Look-ups in named tables: a row name and a column name give one cell, copied from the table.

Pid:
|  | Redu | Ponop | Verasef | Kinedu | Fof | Gik |
|---|---|---|---|---|---|---|
| Gef | 9.699 | 6.598 | 5.051 | 7.043 | 4.441 | 6.139 |
| Memuna | 8.691 | 7.146 | 5.938 | 7.016 | 5.475 | 4.616 |
| Rufa | 7.189 | 6.598 | 2.252 | 7.043 | 5.475 | 4.254 |
| Ruf | 7.189 | 6.713 | 3.946 | 7.043 | 5.475 | 4.254 |
| Nasafe | 9.752 | 6.598 | 4.885 | 7.043 | 4.297 | 6.313 |
| Motumos | 6.781 | 6.544 | 2.472 | 7.043 | 6.044 | 4.105 |

What is the Redu of Rufa in Pid?
7.189
What is the Kinedu of Memuna in Pid?
7.016
What is the Fof of Memuna in Pid?
5.475
What is the Gik of Memuna in Pid?
4.616
What is the Gik of Gef in Pid?
6.139
What is the Ponop of Motumos in Pid?
6.544
What is the Fof of Ruf in Pid?
5.475
What is the Gik of Ruf in Pid?
4.254
What is the Gik of Rufa in Pid?
4.254
What is the Verasef of Ruf in Pid?
3.946
What is the Kinedu of Rufa in Pid?
7.043
What is the Kinedu of Gef in Pid?
7.043
What is the Redu of Gef in Pid?
9.699
What is the Ponop of Ruf in Pid?
6.713
What is the Verasef of Memuna in Pid?
5.938
What is the Verasef of Gef in Pid?
5.051
What is the Ponop of Nasafe in Pid?
6.598
What is the Kinedu of Nasafe in Pid?
7.043
What is the Kinedu of Ruf in Pid?
7.043
Row with the largest Redu: Nasafe

Nem
|  | Tosaza | Pavulo | Pakebo | Novub | Zagi | Topamo | Kamesup | Davapi | Deta | Nizekit |
|---|---|---|---|---|---|---|---|---|---|---|
| Gora | -6136 | 2369 | -5360 | -4402 | 338 | 5774 | -5763 | 7294 | -7067 | 4876 |
| Kan | 1732 | 5147 | 5453 | -5639 | 1791 | 5744 | -4422 | 6184 | -1638 | -3043 |
| Zazep | 1997 | -3391 | -7497 | 1468 | -2190 | -7750 | -3246 | 897 | -753 | -5877 |
| Bopepuf | 5884 | 4515 | 6014 | 4099 | -6602 | 3373 | 1687 | 4662 | -5857 | -8693 |
| Kire | 3430 | -6498 | 982 | 3818 | -2383 | -7347 | 737 | -8745 | 6804 | -861 |
| Mef | 2305 | -762 | -4115 | 573 | -1618 | -435 | 5850 | 632 | -1338 | 1617 |

What is the Pavulo of Zazep in Nem?
-3391
What is the Topamo of Gora in Nem?
5774
What is the Tosaza of Kire in Nem?
3430
What is the Kamesup of Mef in Nem?
5850
What is the Tosaza of Bopepuf in Nem?
5884
What is the Novub of Mef in Nem?
573
What is the Pavulo of Bopepuf in Nem?
4515
What is the Kamesup of Bopepuf in Nem?
1687
What is the Nizekit of Kire in Nem?
-861
What is the Zagi of Kire in Nem?
-2383
What is the Pakebo of Zazep in Nem?
-7497
What is the Davapi of Kan in Nem?
6184
What is the Zagi of Kan in Nem?
1791
Row with the largest Tosaza: Bopepuf

